Each path is a new rotation, seen through one point. The rows after it are directions, each followed by how far the rotation turns it, in degrees a step (0 if it stays put).
Each turn is a multiple of 5 degrees from 10 to 175, or 0.
Each row of a path follows its step; steps can be skipped.
Path 1:
step 1: [ -4  -7 -16 -12   4  12   5   6   2 -23   1 -13 -15  13  19   3  -9 -12
  -7 -12 -19  -1  -5   8  -9  -4  -2  10 -19   5  -9  30  27  14 -13  10]
step 2: [  5  -3  17  23  -8   3  -6 -12  18 -16   8 -10  23 -12 -24  -1 -12  -7
 -12 -10  -5   1  -2   5 -16   0  27  14 -10 -21  12   2 -13  -7  -4   5]
step 3: [-11   4 -10  -4 -15  22  -5 -13  15 -11   3  -4  12   6   1 -22  26  10
 -21  13 -10 -13  -4  -6  18  12 -27   7   5  -7 -15  -7  -5  13  -3  -6]
step 4: [ 11   3  20  -2   1   1  15   7  -9 -12  -6   4   0   7   1   3  -5 -21
  19  -9 -13  -2  -7  13  10  10   4  10   9   6   8   4  -9  33 -39  -6]
step 5: [  3  -7  10  31  16  18  11 -16  11   6 -26  10  -4  12 -10   6  12   8
 -11  12   8   3   3  14 -24   9   0   6  18   5  10  -4 -20  -7   9   7]
step 6: [-36  12  15  10   5   4 -19   5 -21   8  -2  -9   0  17   0   5   8   4
  -2  18 -15 -17  -6  -1   6 -16 -13 -10  -6  10  -8   9  16  22   4  -3]
step 7: [  7   1   4   6   5 -24  21  21   9  20  -7  12  -5   8 -11   4  -9  -5
  -2 -16  -3 -22   0  10   2 -23  13  11 -20   2   1 -12 -28   7  -4 -17]
step 8: [  6  -2 -18   3   8  11  -6   4  -6   1   3  15 -28  11 -18  -9  -9  -8
 -18  16   3  -6  16 -17 -11   3 -31  11  -1  -8  14  -1  -2   3  19  22]
step 9: [  2  -5   9  22  -4  -7 -13  -1 -33  -1  -1  12   6 -15  12  -5  12 -28
   9  -6  -3  -8   3 -11  25 -19  11 -10  -9 -18  15   1  14   6   2  -1]
step 10: [ 24  -8  -8  -7 -17  -2  12  -1  22  29   3  17 -14  -6  -9   4  37 -10
  -2  -6  -5   7   7  21   1  -9  -2   7  -3   2 -13   3   1 -13   7   0]
step 12: [ -6 -23 -12   7  14 -14  16 -22  -8 -15  10  17  15  -8  16  14  -1  -7
 -11   0  -4   4 -11   7   7 -22  16  -9   7  -4 -15 -23  -8 -12  -2  -9]
Directions:
[  1  -8  -2  -5  10 -11   0   0   1  -6  -5   5   3  -3   0   2  -1   1
   2   0   0   0   1  -1   2   6 -10   6  -1   1   1  -1  -2   4   0   0] | 95
[  3  -7   6   1   0  -1  -1   6   5   0   1   6  -1   2   1  -3   5   3
  -5   2   6   3 -10   1  -2  -4  -1   3   0  -2   0  -2  -7 -11  -3   1] | 145
[-5  6  2  3  5 -6 -1 -9  2  3 -1 -1 -3  8 -2 -1 -1  0  3 -2  7 -3  0 -6
  4 -3 -1  1  4  9  1  5 -5 -2 -5  2] | 40
[ -3   4   3   1   1  -7  -6  -4  -1  -5   0  -1  -4   2   7  -8   5   5
  -2   4  -1  -2   1  -3  -3  -1   4   4   5  -4   0 -11   6   3   3   1] | 125
[10  9  0  3 -1  1  0  1 -1  0  0  2  7 -3 -1 -8  3 -3 -1  1 -3  1  5  0
  9  5 -3  4 -1  1  1 -1  2 -5 -5  9] | 60
[  5  -1  -6  -1   1   4  -3  -5   7   4  -5   2  -3  -9  -3   2  -2   4
  -4   0  -1 -10   1   5   0  -1   1   3   9   3  -4  -2  -2  -4   4   1] | 145
Path 2:
step 0: [ -7  -6  24   6   6 -23  -9 -16   7   2 -12 -20  -8  -4 -12   9 -14  10
   4  -5  -9  -3   1  -1 -10 -18   7 -13  -2  29  -1   0   0   1 -30  -4]
step 1: [  5  13 -10  22  19  -6  17   1  -3 -10  -4 -10  14  -6 -19   2   9   2
   9   1  -6  21  30  -8  -6  16  11 -10  -9 -17  12 -10 -13  -9  -8  -9]
step 2: [ -3   6  -9  11   1   6  -3   4   2  10   6 -10 -11  21  -3   3  28  -6
 -11 -20  20  -2   1   4  24  20   6   8   7   2   3  17 -20  24   2  -7]
step 3: [ 11   0   1  11  -4   0  16  -9   3  11  -7  -3   8  31  11   2 -24   7
 -13   9  17 -16  -2 -18   2 -14 -22  17   8   4   5  14  14  -3 -16  -8]
step 5: [  0  10   9   9   1   8  -3   9   3  10  -2   3  15  -2   1 -15  35   4
   4   3  19  -1   9   1 -25   1  26 -11 -16 -21 -16 -11   9  15 -11  -2]
step 7: [ -1  -9 -22  -3 -18 -11 -27  -1  -4 -16   0  12  -1  16   7  10 -14  -2
 -20  12  15   2  -8  -1  -8   8 -17  -6   5  19   5 -13   8  -3 -17 -12]
step 8: [-11  -2  14   9  15  12  -8  -2  -7  -2 -13 -15  -1 -15 -10  -9  -4   0
  -3 -10 -12  15 -20   0 -24 -14  12 -14   1  17  23   4  12   0 -25  -9]
step 9: [  4   9  21  -1  26  -4  -2   2 -19 -20   7  -6  16  10   2  -3   8 -17
  16  -1   5  15  30 -11   0   1  17  -3  -6   0  -1 -10 -21   8   3 -13]
step 10: [ -7   7 -16   2 -20   0   5  -5   0 -15   1 -31  -3  23 -17  -3  17   4
  -1   5  19 -10   3  -2  26  19  12   1   2  16   2  14   2  -3  11  -6]
step 11: [  2 -16  13  14  -9 -10  -4  -8   1  14  -9   0  21   3  -8  10 -19   0
 -28  -1  18 -16  -3  -3   2   3 -15   7   1  -2  37  11  -5  -4  -9  -3]
step 12: [ 24  15   5   4  15  15   5  -3  -3   4 -10 -12  -8  -8   3  -5   5 -20
   4  13   9  12   0  28   1 -23 -12 -13  11 -13  16  -7  -3  -4 -25   2]
Directions:
[  0  -1  -1  -2   4  -3   8   3  -5  -1  -5   3   3   2  -6   3  -7 -12
   2   0  -3  -3   1  -5  -5  -1  -2   1   7  -6   0  -1  -6  -4   1   2] | 135
[-1 -1 -7  3  9  4  2  1 -3  3  0  7  0  5  9  2  2 -5 -3 -1 -2  2 -5  2
  2 -2 -8 -2 -1  6  7  2  4  1 -3  6] | 80
[ 2  0 -2  7  1 -3  1  3  2  1  4  7  7 -6  1 -5 -7  2  1 -4 -1  3  4  1
  3 -4  1 -1  4  1  7  3  1  2 10 -8] | 145
[-4 -1  1  2 10  2 -1 -3  5 -7  4 -5 -5  5 -5  1 -6  1  1 -3  0  7  3 -6
 -2  7 -2  1 -3  4  4  7 -5  1  0 -2] | 45
[-10   1   0  -4  10  -6  -2   2  -1   4  -5   3  -2   3   0  -2   4   2
   2   0   1  -3   7   2   3  -4   6  -3  -5  -2  -1   2   4 -10   2  -3] | 85
[ -4  -5  -4   4  -4  -7  -5   1   2  -6   2  -6   2   7   7   1  -7   4
  -1  -2   0 -10  -8   0   1  -4  -3   1   3  -3  -1   2  -1  -6   0   0] | 95
Path 3:
step 1: [ -8  -4  13  11  -7 -34   9   5 -13  13  18  13   5  14 -11  13 -14   3
  10   1   1  -1  -1  -8  -9  -1 -13   2 -20   1  12  10  21  17 -10 -24]
step 2: [ 22 -21   0  -9  -7 -13  28  20   3   0  -3  12 -14 -13 -17  10   8   8
  -8  -8   5   0  19   2 -10 -13 -14 -14 -11  -3   7  17 -15  -6   5  10]
step 3: [ 12 -19  -1 -32  14  -3 -19  -2  -2  17  -3 -23   3   4  -1   7 -10   4
  -9 -12 -21  -1 -11  15   3  11   0  -2 -10 -18   2   9 -24   0   7  16]
step 4: [ 22  15  -5   6  12   3 -18  -1 -12  -6  -5 -18 -25  21  17  -3  -2 -29
  -1   5  11  10  -4  20  -8   9  -7 -14   1  -3  -3 -16  -7   0   4 -16]
step 6: [ -5  14  -9   5   6  14   1  -1  -6  -9 -17  -8  11  -8   2 -10  -3   9
  -2  22  -5 -20   2 -30  25  -3  11  10 -12  -4  -3 -19  12  20 -16  16]
step 7: [ -6  23   8 -10 -12  -6  17 -21  -5  -9  23  20   6   4  24   0  -6 -12
  14  -5  -3  -1  15 -13  11  -9   1   6  -5   3   4   6  18 -23 -19   9]
step 8: [-19  -7   6   1  -4  10   3  -8  22 -10   3  19  26 -22   7  13   5   6
 -17  -8   2   1   9  18 -15 -13 -17  -9 -11   6  -2   4  15 -12  23   3]
step 9: [ -3  -9  24  -3   7  -7  -1   3  -4   3  10 -17  18  13   5 -17  25  34
   2  -8 -11   0  -7   2   0   6   4  -7  -8  11  -6   7  -7  -1  29 -21]
step 10: [  8  -6  12  16   5  -6   2  16 -14  16  -1   8 -13   8   6  21 -12   7
   6   0  -5  -4  13  -1 -20   7  13   5  30 -11  -2  -6 -17 -10   8 -31]
step 11: [-13   1 -28  15   0 -16   3  19  12  16  -2 -16 -30 -10 -20  13  -5   9
   2  -3   2   2 -13   3 -10  15 -12  10   6  11   2   4  -9  -5  -9  13]
step 12: [  7  -5   7   3  30 -20  10   6   6  -4  -2  -5  -7  14 -21  -7  10 -27
  -2   7   0  -4 -15   8  15   0   8  16  -2 -13  12  -3   1  23  -8  27]
Directions:
[  1   0   3   2  -3  -3  -5   0  -3   1  -1  -4   5   4   0   4   7   5
   3  -1  -4   0  -7   0   8 -10   2   1  -1  -6   3  -9  -4   1   1   6] | 120
[ 9 -4 -4 -6  2 -2 -3 -9 -6  5 -7  3 -5  4 -6  2 -2 -3 -4 -4  6  0 -1 -3
  2  0 -5 -2 -3  5  4 -1 -2  6 -1  1] | 35
[ 3  3 -8  1  5 -1 -3  5 -9  4  7 -3  8 -2  5  4 -6 -4 -4 -3  3  5  0 -2
  0 -6  3  5  0  5  0  0 -2 -5 -1 -3] | 110
[-2 -5  0  4 -3  5 -6 -5 -6 -3  1  0  2  3 -2 -4  5 -4 -6 -1 -9  8  5  4
 -5  6  3 -3 -3  3  0 -4 -6 -4  4 -1] | 70
[-1  8  2  2  1  7 -2 -9  0 -4 -1  2  7 -1 -2  2  2  3  3  0  8  7  5 -1
  4  1  4 -3  1  1 -6  1  4  3 -7  4] | 45
[ -1  -5  -4   2  -3   1   5   3  -6   0  -1   1  -5  -2  -2   2  -6  10
   2   3  -3   2   7 -11   2   0   6  -7  -2  -4   3  -1  -3  -2  -5  -1] | 85
[ 4 -6 -4 -2 10  6  2  3 -3 -4  5  2  2 -7 -5 -5 12  3  1  0 -1 -1  1 -2
  2 -2  0  3  2 -1  2  5  0  7  3  0] | 110
Path 4:
step 1: [  3  -8  -2  20   6  19 -19  -2 -21  12 -13  18  -1   6  19  13  13  -4
  -9 -29   9  22 -12  -7   8   2  -6   2   3  12   5  13  15  29   4   8]
step 2: [  4 -11  -9  -9  -1 -11  36   6  -5   3   4 -12  -3 -26 -12 -18 -17  13
 -12  12  13  21   8  -9  -2  12  21  -9  13   4  25   8   6  10   7  -8]
step 3: [-11  -6 -14  -5  -2   6  -7  16  -1 -20   5 -20 -10   5 -17  -2  22 -14
   3 -12 -23   4  -3   6  27   0 -13  -6  -3 -12  -7  21  12   4   0  36]
step 4: [ 27  -4  -7  -3  13   1   4   3  17  19  -1   6   4  13  -4  15  -5 -12
   3   1   2   9 -17  19 -31  -1  18  -3   2   3  23  -5 -14  13  27  18]
step 5: [  0  12 -11  32 -24   5 -11   8  14 -15  10  21  12 -31 -14  -7 -11 -10
   7 -10  -6  10   1   1  25   9  13   4  19   3   3   6   1  -8  -5  -2]
step 7: [ 31   3  17  11  -5  -9  -4   3   7  13  11   2 -22 -17   0  -4  -6  -3
   2   5  10  -5 -30   2  10 -10   1   6   5  15 -31   8   2  23  -9  22]
step 8: [ -8   8  16 -18 -11  14  19 -10 -10   6 -17   4  19 -22   4   7   5  -9
  21 -11   7  37   5  10  18   2  11  -3 -12   3   6 -19   0  -6  14   5]
step 9: [-13  -5  12   6 -10 -16   4  24  -3   8  33  13  -8 -14 -15 -11  10  17
  -8 -20   4 -14  13  -9 -15   0  -4 -17 -15  -3   7   2 -11   0  -8  30]
step 10: [-15  16   5 -31  -3   9  -5   1  16 -20  -1  -3  -3  -6  -9  23 -10 -14
 -21   7  18  -8 -23  24  10 -21  -4   3  -7   7   4   6 -11  10  11  -3]
step 11: [ 16 -17   1   7 -10 -15 -16   7  -6  11   8  36  39   3 -11 -11  18 -12
  -5  19   1   4  -2   2   6  -6   4 -11 -10   3  -5 -24  16  -3   2   4]
step 12: [ -3  12  -1 -13  -7 -25   1   1   1   9  16 -11  14 -20  17   7 -16   9
  21 -13 -12 -15  -4  19   8  12 -14 -22   2   5   7  14 -24  -6  -3 -24]
Directions:
[-1 -1  1 -2  0 -1 -1 -5  4 -1 -3 -3  5 -7 -8  1 -3  2 -1  1 -2  0  2 -4
  7  0  4 12 -3 -6 -3  3 -7  6  2 -3] | 140
[ 1  2  6  5 -1 -3  5 -5 -4  0  6 -1 -3 -4  3  6  6 -2 -1  4  5 -8 -3  3
 -3  4  2  3  8  1  3  7 -5  4  6 -2] | 135
[  5   2   6  -9   1   1  -4   4  -1  -5   2  -3  -9   4  -5   3  -4   4
   1   0  -2 -10   2   1   2   0  -4   2   0  -7   3   2   6   0   2   4] | 110
[-5 -8  1 -3  2  0 -1  6  7  2 -5  7 -1 -2  4  1  6  7  4  5  0  0  5  6
 -5  5  2  5 -1  2 -3  2  5  3  6  0] | 155
Path 5:
step 0: [  7  -8  -2  16  12   6  -9  21 -17  11 -19 -17  25  -3 -18  -5  16  18
  10   0   6   3 -11 -11   6  10   7  -8 -11 -14  -4  -4  -8 -10   8 -13]
step 1: [ -5 -19   3  -6  -1   9  -4  13 -23  33   7  14  20   4  -8  10   1 -28
   0  -4  -4   8  -8   7  12   6   7  13  10   1  13   3 -12   2  -6  10]
step 2: [ -8  17   5  23  -7   4  -8 -10 -13  16   1  -1  16 -16   1 -18  16  -6
  18  20   0   6  -2 -17  16  17 -13   2   3  13 -11  -3  -9 -10 -10  -7]
step 4: [-14  -5 -18   8 -13  10  16  15   2  26  13  12   4  -8  -4   7  21  -4
  20  16  -1   7  -2   9  26  11  16   3  -1  -2   1   1   9   7   5 -12]
step 5: [ -3 -17   3   8  13  16 -12 -14  -6  15 -19 -24  14 -14  -9  -5  13   4
  15 -13  -5  18   4  -2  13  16 -12  14  -6 -13   2   2  -8  -1   0 -17]
step 7: [-22  -1  -8   0   5  -2   4   4 -14  16   7  -5  17 -20  -2  -9  10 -25
   9  25  13  -4   9   0   0  19 -15  14   4 -11   2   6  -4 -14 -15 -17]
step 8: [ 19   1  -4   5  17   9   9  10  -5  28  -9  -5  25  -4 -14 -10  -2  22
   7  16   7   1 -10   2   8   7  -9  10  -7   9  -4 -13 -23   5  12  -4]
step 9: [-16 -18 -16  -8 -10  12 -11  12  -8  13   2  13  13 -19 -21  12  13 -18
   8   6   7   8   9  13  19   1  15  -9   5  -1  -4 -13 -16   0   1   8]
step 10: [  2  -1  -1  23   1  -2   6 -17 -11  21   0 -14   4 -11  12   6  10  -9
  17   2  -7  11  -5  -4  22   8   0  21  -2   0 -13   0 -22 -18   9 -18]
step 11: [  2  -8  12  -4   0   6  -3  -4 -17  19  11   4  33 -19   7   4  21  16
   4   3  -1  -7  11  -5   4   5  -4 -11 -10 -19  14  -5 -15   8  13  12]
step 12: [-23  -6 -11   4  12  -1  14  13   6  29  14  -3   4   9  -4  -1  10 -20
  20   8   3 -13  11   2  18  14  -9   2  18  -7   0   4 -11  11   7 -12]
Directions:
[ -1  11  -4   8   0   4   2  -6   5   1  -2  -1   4  -3  -1  -4  -2  -2
  -3  -3  -4   6   0  -1 -10   6   3   1   1  -3  -1   3  -4  -1   2  -6] | 135
[ 1 -7  1  4 -2 -1  3  1  1 -7 -5  1  0  4 -5  0  7  1  2 -4 -3  2 -2  9
 -1  0  8  2 -2  2  2 -9 -4  2 -5 -8] | 80
[ 0  8 -2  4  4 -4  4  0  3  9  5  0 -6 12  3 -2  0  4  3 -2  0 -2 -9  1
  6 -2  2  1 -1  5 -4 -2 -4  0  3 -2] | 170
[ 8 -3  7  0  7  3 -1  1  1 -6  3 -7  6  2  0  1 -3  4 -2  0  2  4 -2  0
  0  0  2  2 -8  6  7  6 -6 -3  7  2] | 140
[-1 -5 -5  8  2 -4 -6 -3  6 -3  2  2 -5 -6 -2 -3  2 -3  2 -5  1  1  3 -5
  1 -4 -3 -2  2  8  2 -3 -5 -8 -1  6] | 100
[ 4  5 -9 -2  2 -2  2  1  1 -3  4 -4  6  1 -6  2  5 -3 -5 -3 -6 -3 -1  3
  3 -2  2  2  2 -5  4 -2  1  2  0 13] | 135
Path 6:
step 0: [ -3   7  12 -28   0   0  15 -19  -8  -8  -5   7  -5 -11  14  12  -3 -25
  -8  16  13   7   7 -24   5   6  -4 -16  -6 -24 -19   4  -2  -2  11   9]
step 1: [  8 -11  -2   4   0 -11  10  -1 -20 -19  -6   7   9   2   9 -16  27  19
  -9  16 -16 -12   3  -1 -11 -16   8 -26 -22   6   8 -11  -3   8  13  -7]
step 2: [ -8  11  -2  -9 -11 -20  13 -10   2  10  -1   3  -6 -29  30   4   6 -15
  18   3   6   3 -12 -10  21 -13 -16   7  -6  -4   6  -1  14   3  27  15]
step 3: [ 25 -12  -1  10   1  18  10   1  -6   0  -7  -3   7 -10  20   3   5  -6
  -8  17   3 -16   8 -13  -5  20  12 -11 -22   7  -3 -17 -18  27  10  -6]
step 5: [ -9 -15  -9  -5   1   6  22  28  -4  10 -23  -4  -2 -31  21 -15 -13  -2
 -14  18  -4 -10   1 -18 -12   2  -1  -6   5   8 -10   1   1  14   5   0]
step 7: [  3 -23  16 -12  -3 -15  14  11 -13  -9 -19  -7   7 -10  20 -29  16  10
   5  -3   3 -18   1  -7  -9 -20  -9 -23  -2   8  16   2   7   2   5 -11]
step 8: [ -1  -2  -4  -7  -8  -2   9 -17   8  14  -2   2 -15 -23   4   2   3 -17
   8   4 -17  19   9  -6  11  11 -11  -9 -14  -9 -11  -8  13  11  42  10]
step 9: [  7 -25   8  -6 -15  -3   6 -11 -11  -8   6 -12  12  10  33  -9  10  -8
  -6  18   9 -23  -4   0  -7  11   5 -17 -10   0   4 -15 -27   6   3   0]
step 10: [-21   9   5 -13 -18   1  -2  14  -8  -2  11   6  -2 -22  -6  -4  30   1
   8  23   1   8  11 -15  19 -15  -9  -3  -5  -3  -5  11   1  20  23   4]
step 11: [ -4   1 -18 -12   5  -4  31  -6  -7  -1  -7  -1   8 -17  26   3 -21   0
 -18  24   2 -16   7  -6 -20   2   4 -13 -13   6 -10 -12  -7  -3   6  16]
step 12: [ -1   2  12  20 -11 -14  -3  -9  -8 -18   3   3  -5 -13  20   0  34  -9
  -7   4 -16   5  -5 -19   7 -26  12   8 -16  -8 -16  -4  -2  12   3 -12]
Directions:
[ -1  -4  -1  -5  -8   6  -7  -6   0  -2   7  -6   1  -3   0  -4   1  -3
  -1  -1   0   1   8   4 -10  -3   0  -3   4  -3  -1   2   4  -4   4   2] | 35
[  4   6   2   2   1   0   1   0  -1   1  -5  -4   3  -5  -4   4  -8  -4
 -10   0  -3   2   8  -2   4   6   2  -3   1   1   5   7  -3   0   7   4] | 135
[  9  -6   1   5   6  -1   4  -5   8   1   1  -2  -2   2   1   0  -3  -2
   3   0   1   0   2  -2   3 -11   4   0  -2  -1   7  -1   6  -3   6  -4] | 65
[ 4  8 -6  4 -3  3  0  3  2 -3  7 -2  4 -8  6  7 -1  3  4  3  2 -4  1  2
 -1 -6  5  6 -4  6 -1  2 -2  4 -2  3] | 45
